M: several groups of rows, each row roughly a mix of its group's hidden directions:
M (122 x 12):
[[-18   6   2  24  29  -9   5  15   7 -15   5   4]
 [-11 -29 -30   7  -2 -16 -14   2  -2   2   2 -10]
 [  7 -18  -9  -8   6 -12  -1  -3 -26 -12 -26  14]
 [-19  13   3  13   4  14   0 -35 -17   5   3  -5]
 [  4 -16 -13 -15 -23 -16   3 -13  10  26  -8   0]
 [ 20   6  -3  19  23 -12  -7 -10 -17 -15  17  -6]
 [  3  -6  13  14  28 -19  14  -6   6  21 -16  -3]
 [  5  22  20  -2 -20 -16  -3  11 -16 -10 -11  16]
 [ -6 -17  14  16 -12 -17   6  -9 -29   0  13 -11]
 [ -6   9 -20  20   6 -19 -19 -23 -10  -3   8  -6]
 [ -5   9   4  -3   6  28  -1  -7  -6 -36   5  -7]
 [  3  -6  -9  -6 -13   3  -7 -31 -28 -13 -12   5]
 [-21 -14 -23  -4 -16  10  -1   1   9   9 -16  22]
 [ -6   0  16  -5  11  30   7  29   3   0 -14   7]
 [  3  -4  -6  -9  -1  28  15 -16  25  -3   4 -19]
 [  5  -6 -17  19  -1 -20   2   6 -11  33  -7  -1]
 [ 17 -25  -8 -12  -8  -1   1  -7  22  25  -2  12]
 [-20 -12  -6   4  -7  21  11  16  10  19  17 -13]
 [ 15  19  14  14 -20  -5  17  24  -7  -6  10  -4]
 [-13  15  -8  15  16   7 -11  -2 -22 -29  -1  -1]
 [-15   8  -4   1   6  20   6   7  -6 -39  -2  -1]
 [-26  18  11 -21  24 -10   0  -5  -5  -4   9   0]
 [  8  10  11   9  13  -8  11   7 -20 -29  15  16]
 [ 10 -21   7   3  16 -15 -14  13  28   4  -2 -15]
 [ 15 -16  16   8   3 -19  18  10 -24  -3 -15  -6]
 [  0  32   9   4   4   1   7   6 -16  18  26   0]
 [ 22  -5   4  15  20  -5  20  -9   6  24 -11  -5]
 [ 25 -14   1   1  -4  -3 -25   3  14 -11  18 -20]
 [  2 -14  -3  -6 -20 -13 -25  11  22   4   1 -18]
 [  8  -9 -22  -2 -11  -7  -1 -20 -18 -28   6   8]
 [ 18  -3 -22 -18 -12   1 -29  -4  -3  -7 -14  -7]
 [ 13 -24  21   8  -1  -1 -12  20  11  11  -1  20]
 [-10  15  18   9   0  -1  16  27  -8   3 -14  21]
 [  3 -25  18   1 -14 -12   2  -8  -8  29  -4 -10]
 [-13  -8 -11   2  28  -1  10   5 -11 -27  11 -14]
 [-15  -4   6 -30 -15   8 -11 -10   4  24  -7   8]
 [-14  26 -14  -6  -8  12  22  -6 -16   0  11 -15]
 [-25   0   4  -5  14 -25 -15  -8  -1 -18  10 -16]
 [ 10  23   3   6 -18 -15 -16 -21  13  12   9 -11]
 [ -2  -6  20  -1 -14  -6  23   0 -14 -32   1   5]
 [-18  19   3 -23  -7   7   7  24   1  -2 -21  10]
 [-12  10  15 -20   0   0   1  -7  -7 -14  29 -21]
 [-26  15  10 -14   7 -12  12 -10 -12  14  13 -17]
 [-12  15 -25  -7  -9  12   8 -20  -4  -3  12 -23]
 [ -7 -27  13  13 -19  -3   8  -1 -29   5   5   1]
 [ 18 -37 -10  14   6  13   2   5 -12   9   2   1]
 [-22   0   9   9 -29  -1  14  10 -25   1  -6   0]
 [ 12  -3 -11 -30  -3 -14 -17  -4 -22 -11 -10  -5]
 [-29  16  -2  -3  -3  -2  -9   5 -22 -18 -20  -5]
 [ -5  15  10  16  16  13  -4 -12 -15  13   7  28]
 [-15  14  15   0   1  22 -14  -2  24   4   4 -23]
 [ 15   5  -2   6  16  10  -6  -9  -9 -31  12 -22]
 [-13  12 -14   8  -6  18  26 -15 -10  19   6 -10]
 [-32 -15   1  11 -17   5 -20  -6  -2  -2  13  11]
 [ -5 -13  -8   6 -16  25  -9 -20   1  19  14  15]
 [-10  26  21  17  10   8  20   2  -4  12  15   5]
 [-17  26  -9  -5 -24 -23  -3  -8  11  -4  -1   8]
 [-13  10 -16  13  -4  -3  -9 -27  11 -18  20  -7]
 [  0 -15   2  -4   3   3   7  37  13  16 -18   2]
 [ 10  -9 -19 -11 -21  12 -22  -3   0 -18  17  -9]
 [-13 -20 -15  26   7 -10   1  18 -17 -10   4  -9]
 [ 12 -10  27 -23  -5   4  19 -19   8   0  -5   7]
 [ 33  15   4  11   0  11  -2  16  -9  19 -11  -5]
 [-12  17  -6 -12 -16  -3 -16   5  24 -19  14 -14]
 [ 14  -9 -14   0  12  14 -21  -2  -3  25   4 -23]
 [ -8  -1 -28   1   4  13 -17 -20  24  -5   7  -9]
 [  2 -40 -11  -2  -5 -14   0   2  -8  -2   8 -18]
 [  2  20   9  28 -11  11   7  -5   5  -8 -28   3]
 [-12  -9 -24  15  -9  -6  -6  -7  31   2  15   4]
 [  5  15  19 -10 -26  -6   9  18 -18   5 -13   9]
 [ -2 -17 -11  -3  -8 -12  -9  16  12  31 -18  -2]
 [-18   2   2 -31 -14   1 -13   8 -15 -21   5   3]
 [ 14  12 -19 -13 -14  12 -27   4  13   1  15  -8]
 [ -2   5  13   2  -3 -16  -1  22 -15 -31   8  14]
 [  0  18  37 -16  -2  -5   4  12 -12   0  -5 -11]
 [ 15   8  15   6  -2 -16  21   7 -17   5 -29   4]
 [ -5  18   3   7  21  14   5   0 -11 -30   2 -17]
 [-16 -12   3   0  -6 -30  18 -17   2  20  -5   1]
 [ 17  19 -20 -14   7   4   8 -18  13   7 -10 -19]
 [ 15  13  -2 -11   3  28  -8 -12   2  10   8  26]
 [ 17 -15  -7  19   8  -3 -13   0  -5 -32  -1  14]
 [ 23 -18  -6   4  -2  10 -14 -14  19  21  15   3]
 [-10 -14  -1  15  27 -10  13  11  -9  10 -18  18]
 [-23   3 -14   0  11  19   8  14   8  -2 -25 -17]
 [  6 -32  -4   3  -2 -13  13  -7  11  24 -13  11]
 [ 30  18   8  -8   8  -8   2   8 -13 -19  17   3]
 [ -4  21   5  -1   0  -9   1 -23 -10 -23  11 -24]
 [  1   4  12  32  -1  20   8   2  17  13   2 -19]
 [-19  14  13  -4  -3   2  31  10   5 -21   5  11]
 [ -1   4 -21  18  17  -5   5 -15  16  -7 -27 -11]
 [ 21 -28  -3  11 -22  15  -9  -8  -7   4   1  12]
 [ 21   0 -10  12 -24  23  -8 -11   1  14  15  -5]
 [  3   8 -22  12 -16 -13  -2  27   0  -4  10  23]
 [  0  -1  10  14  -7  -6 -16   5   6  -5  26  32]
 [ 27  -5  15 -27   6   5   7  -9 -17   9  -5  10]
 [  1   9   3  16   7  28  -5  11   1 -30 -10  12]
 [-28  -4 -26   4  -7  14   6  -2   7 -15  -8  18]
 [ 22 -26   4   6 -20  -2   8   5  12  10   1 -21]
 [-28 -15  20   8   3 -20  -5  21  -4  -8  -3   2]
 [  4   0  -9  10   8  -4   8   2 -19 -36  12  17]
 [ 30 -21   6  -2  10   4  10  22  -6   7 -12  11]
 [-17  -6  -3 -15 -19  27  -5  -1  -3 -13 -10  21]
 [ -7  -9 -20   6  17  -2 -18 -10  23 -15  12 -17]
 [ -7  -7  13  -8   6 -21 -27   7   0 -25  15   0]
 [  6  -7 -21   8   6 -13  20  -2 -18 -24   4  19]
 [ 19  -9  -2  13 -12 -15  11  35 -10  -2   5  -4]
 [ -3   7 -14  26  19   0  -5  -4  11 -22  19 -11]
 [  1 -11   8  -6   6  28   0  25  -3   8 -17  20]
 [  4  -6  -2 -23   8   4  -4  24  15 -10 -29   9]
 [  5  20  -6 -16   2   7  12  18  10  -2 -32   7]
 [ 16  -7 -15 -22 -23 -10 -17  -6  -4   0  10 -19]
 [  1 -16 -15  -9 -19   1 -10 -11  27  16  -2 -17]
 [ 21  13  -4 -12  34  -3   0 -19   9   2   7   1]
 [-23  26  18  -8  -1  -1  -8  -3  -9   2 -14 -23]
 [-10  -8  13  -5 -30   2 -11  27  -4  -6  -8  15]
 [ -7  19  -9  -4  -7  25 -21  -8   1 -24  14   1]
 [-22 -18 -17  -6  -1   8 -15 -12  20 -19   8   7]
 [  0  15 -10 -21  -6  14  -1  17  16  -4 -28  10]
 [  1  -1  14  18  27  24  12   6 -10  13  10   7]
 [ -5 -19   7   0 -13   0  -8  38  16  -2  -1  -7]
 [-21  -6 -23   5   3  21  -9   4  21  10 -16 -10]
 [  9  10  -9  -7 -21 -14   6  19   1  -5  17  28]]
one row of each group, then the others: which group is each in?
[ -5 -22   9   4  11  -4 -28   2  15  -6  -4  25] -> B
[ -5 -10 -10  11 -16 -23   9  17 -19  -5  22  -8] -> T
[ 11  -3 -14  21  10 -18 -30  -8 -13   5   8   0] -> R

[  8   0  10   4   8 -25  10  19  -6   5 -30 -11] -> T
[  0   2 -13  -6   6   9 -29  15   8 -22  -4 -22] -> T
[-19  15  -8  -4  17  -9  23 -10  -5   2 -22 -17] -> B
[ 14   2  -1  -1  -6 -12  22  17 -13  -8   1 -33] -> B
[  0 -17 -19  19   2  27 -13  11  10  -9  15   3] -> T
[  9 -23 -12  -4  -9  10  20   4  29   4   8  11] -> R
[  2 -10 -22  11  23  22  10  10  -9 -16 -11   6] -> R
[-14  13  19  -9 -16 -11  17 -13   1  -3  26 -11] -> T
[-20 -18  -9  16  -7  -1   6   1  20 -20  -5  21] -> T
[ 16 -18   9  17  11 -14  -5  -2  17  14 -26   4] -> B
[ 25 -23   1 -10 -16 -17  -9   3   0  20   3  12] -> R
